Turns, then the turns between two rows, first turn first; the first pair answered
S:
[ 10 -33  -3  21  16   3   2  -4]  ->  [  5 -11 -15  24   8  -2  19 -26]
[ 46   2 -14 -12  28  -1  12 -12]  ->  [ 12  38 -17 -15   4 -16  28 -23]
[-29   3  13 -15 -16 -27  -1   4]  ->  [ -8 -24  20 -14   3 -11 -17  22]
[-15  -1 -11  -9  -9  -3   9  22]  ->  [  6 -15  -7  -5   3   4   5  27]
P:
[ 19  15   5   0  14   3   1 -41]  ->  [ 22  24   9 -14  29   6 -10 -13]
[  5   9 -20   0 -17 -13  22 -17]  ->  [ 29  -8  -3   8   9   1   0 -25]
[  5   4  26  11  14   8 -23  -7]  ->  [-10  27  19  -8   6  -4 -12  17]
W:
[ -4  17  13  -1   7   5  -9 -25]  ->  [  3  20   1   2   4   3   3 -30]
[-26  11  16   0  -9 -13  -7 -14]  ->  [-18  17  12  -3  -8 -17   5 -20]
[ 18   3   4   0   7   3 -13 -10]  ->  [20 -1  2  4  6  6 -8 -9]
U:
[-13 -19   0 -12  -7  -3   0  36]  ->  [  7  21  11 -23  19   2 -15  10]
[ -1  11  15  -4  -5   9 -10  14]  ->  [  4  24   8  -3 -10   4   1 -10]
[ 33   9  26  -9  28  14 -16   3]  ->  [ 26  15   0  11  -4  -5  24 -43]
[ 13 -16  14   6   5   4 -15 -14]  ->  [ 11 -10   9  13  -2   2  -3 -23]
Then:
Each pair is 2 to 3 turns apart.
[-22  -5 -14  -9 -21   2  16  33]  ->  [-11  29 -18  -9 -20   0  22 -18] -> U then W then P
[  3 -48  12  26  -2  13 -14  -2]  ->  [ 13 -16  22  -9  19  17 -29  29] -> S then W then P
[ 14  17 -10  16  -9  -1  13 -33]  ->  [-13  14  -2  -5 -15  -3   8  31] -> U then U then P
[ 37  15  -5  -1  23   2  10 -24]  ->  [  2 -37  -4  30 -12   2  14 -16] -> S then U then P
[ 29  10   1  13  14   2  -9 -53]  ->  [ 20  52   8 -20  24  -2 -12 -18] -> P then S
[-21 -34   4   9 -13   6 -13  38]  ->  [  9 -51  -3  17  -2  10  -3  16] -> P then S
[  0  -5 -10  13 -15   3  22 -18]  ->  [ -3  27  -1 -16   1  -2   8  12] -> U then U then P
[  0   1   0  13  -8  -1   3 -29]  ->  [  9  24  10  -9  11   2 -12  -8] -> P then S then P
[-13  28   2 -17  -9   7  17  14]  ->  [ -1  13   6   9  -2  14   4 -34] -> P then P then S
[ -4  33  13 -19  15   9 -11  -5]  ->  [-17 -32   0  19 -22   9   7  -1] -> U then U then P
